One turn moves each row of this set onto another row. After a few examples, where does it send each row asked below?
z_820: [-15   0  -7   6 -37 -29 -18  16  -9 -16  14  24  20  18]
z_423: [-23  22  -9  -4 -22  -1  -5  21 -32  10 -24  -1  12  -9]
z_865: [  6  10  -6  34  -8 -22 -19 -28  23 -15  -6 -10  -6 -16]
z_798: [ 22 -16  -1  18  -6  19  -6  10 -23 -18  30  23 -14  30]
z_324: [  7 -13   5 -17  10  -4  12  27  -1  24   5  -9  -5 -39]
z_460: [  9  11  17  18 -23  18  -1   2 -20 -25  20  33  19  19]
z_547: [ 13   9  -6  -6  22   6  10  56  -4  11  -8  -8  -2 -11]
z_354: [-12  11  -7  31 -17 -10 -23 -23  16 -15 -16 -21   3  -5]
z_673: [  4  17   4 -12  22   5 -11   6  10 -11  51  19  10  -8]
z_811: [34 25  1  9 29 20 -2  4 28  3  5  4 13  2]
z_743: [  5   3  13   7  -2   8   9  -7   0   3  48  15  -6 -32]
z_918: [ -5   2  18  17  36   4   8 -12 -14  -4   7 -19  24  10]
z_429: [ 30 -33 -16  20   3 -21 -15   1   9 -14  -5  10 -20  21]
z_994: [  6 -31   4 -18   8  -2   7  29  -8  12 -14 -10 -10 -27]
z_74: [  5 -16   2 -19 -36  12 -24  23   6 -24   6  22  -7 -18]
z_135: [-26  27 -11 -24 -12 -18  -6  11 -11  -9  22  -9   6  18]
z_554: [-15   9 -19   6  -5 -30 -24 -14  35   4  -5   3  11   5]
z_80: [  7 -15  -2  25 -29  -9 -13  39  -2   0 -18  28  30  -1]
z_66: [  0  33 -13 -21  22  -4  -3   2  23   4   1 -25   3  15]
z_687: [ 35 -39  -9   4   8 -22  -7  14  18  -2  -7   5 -11  10]
z_104: [ 11  -1  26  19 -26   3 -25  17  23  25   3  24 -17  -8]
z_671: [ 32   5   9  23   4  27   1  35   3  10  -5  27  25 -12]
z_841: [ 28 -12  -3  31  -6  -8   1  18  32  -8 -20  11   6  28]
z_343: [ 17  19  28  33  20 -10 -17   8 -10  23  -9  -3  -4  -8]
z_792: [-24   1   2  10 -10  19  -5  13 -21  -7 -27 -32  -6 -10]
z_257: [-21   1  -4  17 -19  27  -5  20 -33  -6 -16 -20  -7  11]
z_117: [  5  -2 -50 -10 -20  -6   2  18 -11 -32   4   1  -8  -7]
z_284: [  2  19   7  13  -5  -2  -3 -20   4  -3  43   5   3 -34]
z_145: [ -1  -7   1  22 -10  29   1   4 -26 -15  36  16 -17  23]
z_379: [-13  -6 -37  13   6   0  28  -8   1 -13  18 -13  11  20]

z_743 -> z_865
z_66 -> z_135
Now these:
z_343 -> z_918
z_257 -> z_798
z_547 -> z_673

One turn moves each row of this set onto another row. After a few examples, where does it send each row asked below?
z_454: [  0 -28  25 -20  -4  -3  -1  -8 -13 -20   2  30 -25 -26  16 -30]
z_274: [ -2 -28  21 -17  -3   0   2 -10 -15 -21   6  26 -26 -32  18 -27]
z_241: [-18  14  -2  37 -18   5  28 -19  -6   3  35 -12  -4 -14  12   6]
z_438: [ -7  26  21  25 -15 -17  -6  -8  -1   2  30   7   6   5  11  18]
z_681: [-25  -5 -12  10 -18  19  44 -36  17  14   5 -21   9  19  24 -35]
z_832: [-20  -5 -20  24  -6  11  17 -13   0  25  41 -13  14  -7  11 -11]
z_998: [ -2  -7  12 -11 -10  -2   0 -10 -19 -30   7  27 -35 -33  17 -35]
z_812: [ -3 -32  21 -18  -8   3  11 -10 -11 -20   1  29 -29 -28  14 -37]
z_682: [ -4 -32  18 -17  -5   4   8 -12 -15 -21   4  26 -29 -32  17 -33]
z_646: [  2 -12  21 -22  -9 -10  -2 -17 -22 -26  13  36 -18 -24  28 -32]
z_231: [-17 -11 -18   9 -30  11  38 -24  17  13   7 -27  -4  15   7 -58]
z_522: [ -6  21  27   9  -8 -32 -12  -2  13  19  -1  -5   1  39  16 -17]
z_272: [  2  -7  16 -13 -14  -5   0  -7 -15 -30   3  34 -35 -26  13 -41]
z_690: [ -6  -2   8  -4 -36 -10  15 -13  30  13  -7  -1   3  42   1 -63]
z_197: [ -8  11  23  -5 -15 -14  -2 -20  26  14  -5   9  23  49  21 -24]
z_815: [-17  17   1  11 -38  30  44 -28   9   8  14 -22 -12  16  14 -48]
z_661: [  0 -30  25 -21  -8  -2   4 -10 -11 -20   0  33 -27 -24  15 -36]
z_346: [-22  -1  -3  21 -25   1  48 -16  17  19  -4 -22 -17  24  10 -51]
z_660: [-15  19   8  20   5 -20  -6 -10  -3  20  17 -30  -2  11  24   2]
z_712: [  3 -14  23 -23 -16 -10   5 -16 -17 -26   7  41 -21 -19  24 -43]
z_631: [ -1 -19  16 -21 -20  -3  18 -20 -17 -26   6  36 -24 -22  24 -48]
z_302: [  0  12  20  -6 -17 -26 -25  -7  20  13   3  -1  14  41  10 -29]
z_432: [-20 -14 -19  21 -26  18  43 -14  15  24  25   0   7   7   0 -46]
z_204: [ -2 -10   9 -10 -14   0   6 -10 -18 -31   6  28 -37 -32  15 -41]
z_490: [ -9   9   2  15  -2 -10 -16  -4   2  25  37   4  24  10  12   1]
z_922: [-24   4 -11  12   0  10  17 -33   5  15  20 -30  17   8  34  -4]
z_703: [ -8  12   0   5   1 -17 -26 -15   2  14  24 -28  13  11  22  -3]
z_689: [-10   9  21   9 -26 -20  21  -6  25  19 -15   0  -8  47   5 -49]
z_305: [  0  24  37  15 -33 -22   1  -3  17   3   9  30   5  30  -1 -12]
z_609: [ -2 -15  12 -17  -8  -4   5 -20 -25 -26  17  28 -21 -32  30 -31]
z_201: [-20  -2 -22  16  -8   6  13 -25   1  15  26 -43   3  -5  20 -21]
z_565: [ -2   6  17   5 -18 -17 -11   3  20  24  18  28  23  36   0 -25]
z_502: [  0  -6  15 -12 -11  -6  -3  -7 -18 -30   6  31 -34 -29  16 -36]
z_919: [-20   3  -2  33 -38  14  58 -20   9   3  18  -1 -12   0   0 -30]
z_30: [-13  14  11   2   3  -9 -11 -23  11  15  13 -11  25  27  33   3]
z_908: [  1  38  36  -4 -28  -4 -13 -12  13   8  10   5   5  42  16 -26]
z_952: [ -4 -19  10 -18 -14   1  18 -22 -22 -26  13  28 -25 -32  27 -42]
z_7: [ -5  39  19   7 -11   3 -16 -18  -4   8  29 -19   5  16  27  -1]
z_710: [ -9  -7   5   8 -33   0  26  -3  27  23   9  25  13  34  -7 -53]
z_576: [ -5  25  24  -2 -44  12  25 -19  21   8   1   3  -6  42   8 -56]
z_297: [ -1  -9  13 -13 -16  -1   6  -9 -14 -31   3  31 -37 -27  13 -44]
z_837: [-16  25  -3  16 -18  24  19 -28  -8   9  32 -35  -5  -1  25 -15]
z_220: [ -9  10  22  20 -48  -4  41 -11  23   2   2  26  -7  27  -8 -41]
z_357: [-16  -1   8  -1 -27   4  34 -26  31  14 -10   3  14  44  16 -48]
z_29: [-26   5 -12  28  -5   1  31 -19   0  20  14 -41 -12   2  22 -20]

z_305 -> z_220
z_998 -> z_502
Now these:
z_231 -> z_201
z_30 -> z_197
z_609 -> z_646
z_346 -> z_29
z_682 -> z_274
z_815 -> z_837
z_710 -> z_432

